(in the rows, 128 means zero)
Which row each row swaps with, under one turn or mirror
ful: [ 84 138 151 123 135 137 177 109 127 100  94 142 140 121 118 143  89 124
 132 135 153 148]
kegu: [170 159 137 130 115 100 105 110 114 146 106 142 118 117 137 117 154 129
 115 153 122 112]
Dafo: [ 92 119 130 143 135 154 177 119 176  95 110 134 133 109 118 149  84 128
 132 135 157 143]
nesa: [184 141 116 150 112 116 102 120 160 143 121 133 110 105 138 124 152 134
 115 154 125 105]
Lote: [182 147 106 160 116 103 111 133 156 141 144 116 124  96 131 133 147 138
 110 142 128 123]
kupe: [146 108 115 137 121 136  88 156 185 131 115 141 100 112 151 126 144 141
 111 133 128 114]
garo: [170 142 122 131 133 124 100 125  97 135 138 148 109 130 141 111 145 127
 122 154 104 110]
nusi: [144 154 143 113 128  73  96 123 136 131 133 139 138  87 132 106 137 117
 141 135 118 127]
noran: [146 140 125 159 110 116 105 120 128 151 135 111 101 136 121 108 160 138
 113 139 116  91]
tafav: [154 141 107 128 112 115 101 109 120 157 157 132 108 129 138 135 157 138
 117 148 113 106]
Gani: [102 127 117 155 136 135 177 132 170  99 134 117 145 100 115 156  87 134
 127 124 156 155]
Zuv: [ 93  96 123 134 133 158 131 155 194 102 108 141 113 113 139 141 106 137
 122 122 146 136]
Baguk: [ 87 140 151 108 142  96 143 123 145 102 127 140 153  90 120 121  94 115
 153 123 139 150]
Ganed: [ 87 121 135 125 154 158 168 124 110  90 128 150 131 133 124 135  83 122
 139 136 134 145]
govon: [ 64 120 139 153 129 150 173 120 142 108 124 113 122 139 103 130  98 134
 129 122 145 124]
limuv: [ 68 120 121 123 132 151 173 109 134 111 146 131 130 133 120 160  93 135
 136 130 143 141]
Botal: [164 146 120 119 123 139  98 140  98 133 123 126 131 124 131 119 151 119
 116 149 150  83]
Dato: [ 91 127 132 114 141 169 155 139 110  94 115 125 149 128 116 138  98 114
 132 132 173 112]

Swapped with nesa: Dafo
Swapped with ful: kegu
Swapped with Lote: Gani

Which row each row swaps with, under one turn or mirror
kuz: [110 120 106 161 120 157 146 124 139 108 161 133 128 157]
Labu: [107 120  91 164 128 154 137 127 146 105 148 134 109 152]
Vig: [ 99 110 105 164 123 159 143 129 138 116 156 135 119 142]
dosig: [129 166 111 154  89 156 153 139 123 126 122 130 126 147]
vemo: [136 144 153 124 142  94  95 124 166 134  98 124 128 154]
kor: [141 153 144 129 132  89 109 125 152 136  85 119 122 158]
Fedat: [145 116 101  95 157 107 105 128 147 110 113  96 123 142]
baru: [125 101 136  68 133 120 124 134 123 123 113 116 140 108]
vakav: [142 169 111 149  89 150 150 139 120 126 110 120 123 150]
bukir: [140 116  95 104 154 109 105 134 147 119 104  96 110 132]
Pite: [127 156 115 126  86 158 159 146 112 130 116 121 136 145]
Ronir: [124 152 117 117  81 161 153 148 111 128 116 117 130 141]
mip: [125 114 130  71 113 134 138 145 113 127 110 110 144 117]
milu: [138 122 168 117 145 106 122 107 126 132 112 136 116  86]
rur: [142 131 162 108 140 100 120 104 118 137 117 147 115  94]
boker: [106 118 181 122 141  98 121 112 137 131 118 147 147 138]
tazud: [143 166 140 174 108 142 150 122 136 132 130 153 112 130]
pugud: [109 134 100 171 116 156 150 132 140 116 146 141 116 155]
sas: [117 149 161 155 117 145 154 109 128 141 133 165 117 119]
Kuv: [144 109 158  92 148 106 119 119 136 129 116 134 126  93]
zimi: [115 106  90 159 147 154 141 126 141 112 142 130 125 158]
nug: [148 147 157 100 144 102 122 112 136 144  92 134 112 106]
vof: [ 99 124 169 159 124 132 124 119 160 129 144 156 138 150]
peg: [140 164 150 160 113 126 144 105 117 139 129 160 107 118]
Zufa: [100 154 120 141 110 158 145 119 115 125 165 149 137 129]
retet: [136 103  89 117 169 123 117 128 146 113 111 108 122 149]
Bimi: [135 103 108  87 157 105 109 132 145 115 108 111 120 126]
Gik: [114 114  98 159 133 164 149 133 145 115 154 137 118 151]
det: [139 163 154 173 117 129 144 110 126 134 121 146 105 112]
vuzur: [121  92 143  75 127 130 131 134 119 121 123 119 144 106]
vaf: [140 157 113  78 143 105 105 123 123 129 112 111 131 116]
pemir: [121 165 161 158 124 102 126 116 140 135 103 142 133 162]
vokov: [147 109  93 100 163 116 113 137 152 118 112 104 114 139]
gugu: [ 91 108 171 147 120 126 136 118 144 128 143 154 141 143]
Suni: [131 102  95 104 159 114 105 127 151 106 115 107 109 134]
kese: [124 119 130  72 106 142 137 148 111 126 110 109 139 118]

Swapped with bukir: Vig
Swapped with gugu: kor
Swapped with Ronir: kese
Swapped with Pite: mip
Swapped with Suni: Labu
Swapped with tazud: Kuv
Swapped with Fedat: kuz
Swapped with pugud: Bimi
Swapped with vokov: Gik

